In the rows, zero is written as 128.
Rotation paths and how fast each direction turns (deg/step):
Each turn is a multiple of 5 degrees from 10 to 175, or 0.
Each row of a path follows its step; steps can be skipped.

step 1: [106,139,122,130,116,115,153,128,159,119,141,138,107,136,130,116,118,125,129,123,111,144,151,122,124,96,124,168,116,95,116,114]
step 2: [104,137,149,125,144,140,109,130,126,112,105,122,163,105,141,124,139,149,139,123,121,135,86,130,138,144,122,140,106,126,125,104]
step 3: [144,134,138,123,129,135,122,138,129,161,128,138,121,150,127,161,150,114,131,114,155,113,116,143,144,122,133,96,131,168,141,126]
step 4: [135,101,102,140,159,101,124,120,123,113,140,131,88,120,127,112,112,112,116,147,127,137,143,114,126,117,129,112,145,138,112,151]
step 5: [116,124,125,130,109,136,154,111,113,123,119,126,159,120,111,118,121,138,111,126,108,133,144,137,108,161,131,174,136,124,125,152]
step 7: [141,120,125,163,125,111,95,134,122,139,116,91,122,127,141,142,128,143,127,136,150,146,124,114,127,95,122,110,121,123,136,94]
step 8: [111,104,136,128,140,132,124,136,145,126,149,135,114,135,117,112,122,106,114,78,140,135,131,121,128,123,121,166,133,164,125,123]
step 10: [124,165,130,122,116,110,133,118,98,152,104,135,123,129,121,167,140,129,119,143,125,150,134,152,109,123,136,105,131,117,125,147]
step 11: [131,128,96,126,123,140,115,132,118,122,140,144,151,136,140,122,114,101,140,145,129,159,135,73,129,112,119,128,139,137,134,124]
[122,129,121,128,130,127,116,123,123,123,123,132,126,126,128,134,114,125,131,125,124,130,122,125,126,127,123,146,131,130,135,130]  115
[131,134,123,124,139,122,130,133,127,134,136,127,141,120,123,132,123,132,135,128,134,136,129,129,133,125,132,126,127,131,140,120]  85
[139,116,127,135,127,131,127,121,127,125,120,122,137,127,131,134,128,143,126,139,130,127,128,127,132,128,128,133,121,134,127,129]  155
[137,133,133,123,120,130,126,120,127,134,123,134,123,127,129,119,121,133,137,129,128,120,119,139,130,132,134,124,133,132,133,123]  110
[137,126,126,127,132,125,131,125,128,116,128,125,130,130,132,125,121,128,128,113,125,129,136,141,129,126,126,123,124,128,133,141]  80
[123,131,131,123,128,127,118,126,127,120,125,126,126,133,127,139,138,128,139,132,129,127,137,135,130,143,124,125,125,126,133,124]  100

step 0: [137,111,169,126,124,136,138,121,101,135,142,137,134,131,140,135,109,113,130,140,126,121,108,146,111,108,137,124,125,144,109,161]
step 2: [122,108,102,146,139,113,135,153,143,156,127,115,110,112,121,128,104,127,120,139,121,136,142,141,145,108,124,93,126,135,126,108]
step 3: [132,127,142,141,149,128,114,125,108,152,136,166,113,108,130,110,110,111,128,124,141,102,140,119,139,124,123,144,102,126,103,121]
step 4: [143,132,124,141,146,131,119,136,158,126,144,121,114,140,163,138,152,145,112,115,127,114,136,110,108,139,132,146,118,123,102,146]
step 6: [144,125,160,125,136,122,163,138,110,144,155,140,141,119,111,123,140,124,129,116,134,116,101,148,131,115,133,141,128,159,127,120]
step 7: [126,121,94,142,152,119,140,143,110,135,135,115,116,140,135,163,142,121,124,133,119,154,109,123,123,119,143,150,127,128,106,106]
step 8: [116,115,115,158,138,125,133,113,141,148,108,140,111,132,148,98,131,126,137,133,127,130,124,136,134,125,117,98,119,117,119,84]
step 9: [139,136,160,132,153,136,107,119,147,163,141,166,122,140,134,132,126,127,142,139,139,106,125,110,133,114,137,126,140,140,125,135]
step 10: [148,143,131,121,147,135,115,138,112,128,140,107,137,164,171,139,133,141,128,106,123,127,137,135,130,140,158,131,117,117,126,136]
[127,128,127,119,135,131,119,120,114,128,120,131,126,128,134,126,123,118,123,123,131,138,127,134,133,131,128,133,121,122,132,127]  155
[132,125,138,117,130,140,128,131,131,125,125,119,136,127,137,128,132,127,136,123,123,123,127,130,120,119,131,127,125,130,136,136]  70
[135,145,132,126,128,131,128,127,135,135,128,131,130,137,130,122,118,133,126,123,133,134,137,121,118,129,123,129,122,125,125,130]  65
[126,129,138,125,139,116,131,126,133,132,125,126,117,128,122,125,127,132,125,125,123,128,130,128,128,128,131,126,137,123,145,129]  100
[126,123,121,135,132,125,129,137,126,131,120,125,129,136,123,132,122,129,140,126,127,126,127,138,123,138,126,119,121,120,129,137]  130
[126,117,128,130,130,132,124,131,130,129,133,124,127,131,118,127,122,122,135,122,119,132,133,124,124,121,118,137,125,125,128,112]  70
